128 stands for zero in the data rows.
Here are some points:
[ 85 128 139 107 139 149 117 149 107 182 107 149 128 107 128 203]
[122 128 147 116 148 168 108 140  88 172  88 139 137 106 101 182]
[182 107  64 192  85  85  64  64  96  32 192  64 128 214 149   0]
[139 160 128  96 149 117 192 149 149 117  96 139 128  96 128 149]
[160 131 127 148 130 108 159 140 149  88 147 147 130 108 129 107]
[145 149 148 128 129 109 178 149 157 130 118 149 138 106 110 151]
[ 74 128 128  96 139 149 117 149 117 182 117 139 117 107 139 203]
[139 128 160 117 160 182  96 128  85 171  74 128 149 107  64 171]
[117 128 149 128 117 128 160 139 160 139 139 139 117 117 128 139]
[202 128 108 170 139 140 105 107  96  87 158 107 160 171 126  55]
[128 117 160 117 160 171 107 128  85 160  85 139 149 117  85 171]
[160 149 107 117 160 117 171 139 160 128 107 117 149 128 139 139]
[101 139 128 130 136 135 131 148 122 155 130 136 127  99 149 163]
[ 53 128 117  96 149 160 128 149 128 171 128 139 128 117 149 192]
[ 98 138 129 127 136 136 132 149 122 157 128 139 127  97 148 168]
[128 117 149  85 160 149 128 139 107 171  74 128 149  96 107 203]
[145 118  87 166 108 108  90  99 129  90 189  98 127 187 172  50]
[158 149 109 118 159 120 167 139 157 130 107 119 149 128 138 140]
[171 139 149 117 160 149 149 128  96 128  85 139 149 117  85 139]
[ 53 128 117 107 128 149 139 139 149 192 128 117 107  96 160 203]
[140 128 118 149  98  77 170 119 179  65 169 130 108 136 148  67]
[199 128 111 167 140 141 106 108  94  91 153 109 159 167 123  62]
[ 62 116 124 132  55  76 174 125 207 103 182 135  59 104 160  89]
[ 60 127 120  97 131 142 126 148 122 179 122 139 120  97 151 190]
[171 117 171 107 160 182  74 117  42 171  42 128 160 107  21 171]
[ 85 117 139 128  74  85 182 128 203 107 160 139  74 107 149 117]
[116 120 146 137  99  88 168 110 178 100 159 149  99  98 150 111]
[120 138 134 123 107 106 174 135 176 114 143 145 117 113 140 120]
[173 108  68 185  89  90  68  70  97  43 187  69 127 205 149   0]
[149  96 182 117 149 149 139 139 149 139 128 128 107 139  74 128]
[ 91 128 140 118 130 130 155 138 154 149 134 148 120 108 144 149]
Then 36 other points, each followed by its number:
[159 139 131 148 140 141 107 128 105 131 136 120 149 157 124 112] 0
[141 128 119 150  98  78 168 117 178  67 168 127 109 140 147  65] 1
[160 128  74 160 107  96 107  96 128  64 182  96 139 192 182  32] 2
[160 117 160 149 107 128 149 128 171 107 139 139 117 128  96 107] 3
[107 139 139 107 139 139 139 139 128 149 107 139 139 107 139 192] 4
[ 98 138 128 130 140 140 127 148 117 159 130 138 130  99 149 168] 5
[171 139 128 149 149 149 107 128 107 128 128 128 149 160 117 117] 6
[147 139 145 140 117 116 167 127 159 107 132 136 128 131 123 116] 7
[116 117 149 118 145 156 103 138 103 167 100 140 136 107 110 186] 8
[160 128 171 107 160 182  96 128  53 171  53 139 149 107  53 171] 9
[117 117 149 117 149 160  96 139  96 171  96 139 139 107 107 192] 10
[172  88  35 192  45  44  36  36  88   0 212  34 100 234 150   0] 11
[117 139 128  96 149 128 171 160 149 149  96 139 128  85 128 171] 12
[107 128 139 117 128 128 160 139 149 139 117 149 128  96 128 160] 13
[171 128 171 128 139 149 139 128 117 128  96 139 149 128  74 139] 14
[185 128 159 146 149 170 107 119 116 141 106 119 139 146  88 123] 15
[181 118 126 162 126 136  76 107  98 104 153 107 148 182 120  62] 16
[ 74 128 128 107 139 149 117 149 117 182 117 139 128 107 139 203] 17
[139 128 117 149  96  74 171 117 182  64 171 128 107 139 149  64] 18
[ 42 128 107  96 128 139 128 149 128 182 128 139 107  96 171 203] 19
[149 117  96 182  64  74 128  85 171  42 203  96 107 182 160   0] 20
[ 96 118 149 126  99 110 187 130 187 121 146 149  98 116 148 113] 21
[160 117  74 182  96  96  74  74  96  42 192  74 128 214 171   0] 22
[188 128 130 157 140 151  87 109  95 111 125 109 159 166  96  92] 23
[ 63 127 116 102 126 136 123 145 126 173 131 134 119 105 158 178] 24
[184 129 155 148 148 167 108 119 119 139 110 119 137 148  91 120] 25
[ 58 127 120  99 126 135 131 146 132 175 130 140 116  96 159 186] 26
[151 128 167 106 157 178  98 130  59 172  59 139 147 106  61 173] 27
[126 138  70 148 117  98 130 119 140  89 168 119 127 167 168  70] 28
[168 120 166 124 140 145 142 130 130 147  94 129 140 125  78 131] 29
[117 128 149 107 160 171 107 139  85 171  85 139 139 107  96 192] 30
[171 149 117 117 149 107 160 139 149 107 107 128 149 128 128 117] 31
[117 117 160 139  74  96 182 128 203  96 160 128  85 117 128  96] 32
[133 128 134 120 107 106 176 136 178 113 131 136 119 113 130 120] 33
[158 118 159 146 110 130 148 129 166 111 136 139 119 126  96 112] 34
[149 117 171 107 160 182  96 128  64 160  64 139 149 107  53 182] 35
Which three of these numbered points are nearest to each point below, ignoring the 2 directions in which the first points spread most? Their numbers follow each, nearest first.
[135 129 158 107 157 148 130 140 101 149  89 139 146 107 110 181] > 13 4 1
[134 126 119  88 169 129 149 158 140 130  99 140 139 107 120 170] > 12 31 18
[ 64 139  96 128 128 128 117 139 139 160 149 139 107 128 182 160] > 19 24 17
[171  85  32 192  42  42  32  32  85   0 214  32  96 235 149   0] > 11 19 24
[107 107 139 128  53  74 192 117 224  74 171 128  64 107 139  74] > 32 35 29
[160  96  74 182  64  53  85  74 139  32 203  53 107 203 160   0] > 10 8 17
[160  74  64 171  53  42  74  42 128  10 203  32  96 203 171   0] > 11 22 26
[111 138 131 116 140 151 116 138 114 159 122 139 140 116 142 170] > 5 2 17
[128 128 160 128 117 128 160 139 160 139 128 139 117 117 117 139] > 21 15 29
[182 117 128 160 128 139  74 107  96 107 149 107 149 182 117  64] > 16 0 23
[190 129 128 159 139 149  87 108  97 108 129 107 159 170  98  87] > 23 6 0
[160 171 117 107 139  96 171 149 149  85  85 128 171 117 128 149] > 31 12 33
[151 168 116 106 139  99 168 149 148  91  88 130 166 116 129 153] > 31 12 18
[159 128 130 147 130 111 156 138 145  91 144 149 130 107 124 111] > 18 1 13
[168 128 167 125 141 148 140 130 119 128  96 139 149 126  78 141] > 14 7 29
[160 149 117 117 160 117 149 139 128 117  96 128 160 128 117 128] > 31 12 18
[ 53 117 128 128  53  74 182 128 214 107 182 139  53  96 160  96] > 27 35 9
[149 149 149 128 128 107 182 149 160 128 117 149 139 107 107 149] > 7 33 14
[172 138 126 150 148 148 107 126 107 125 130 126 149 162 118 113] > 6 0 23
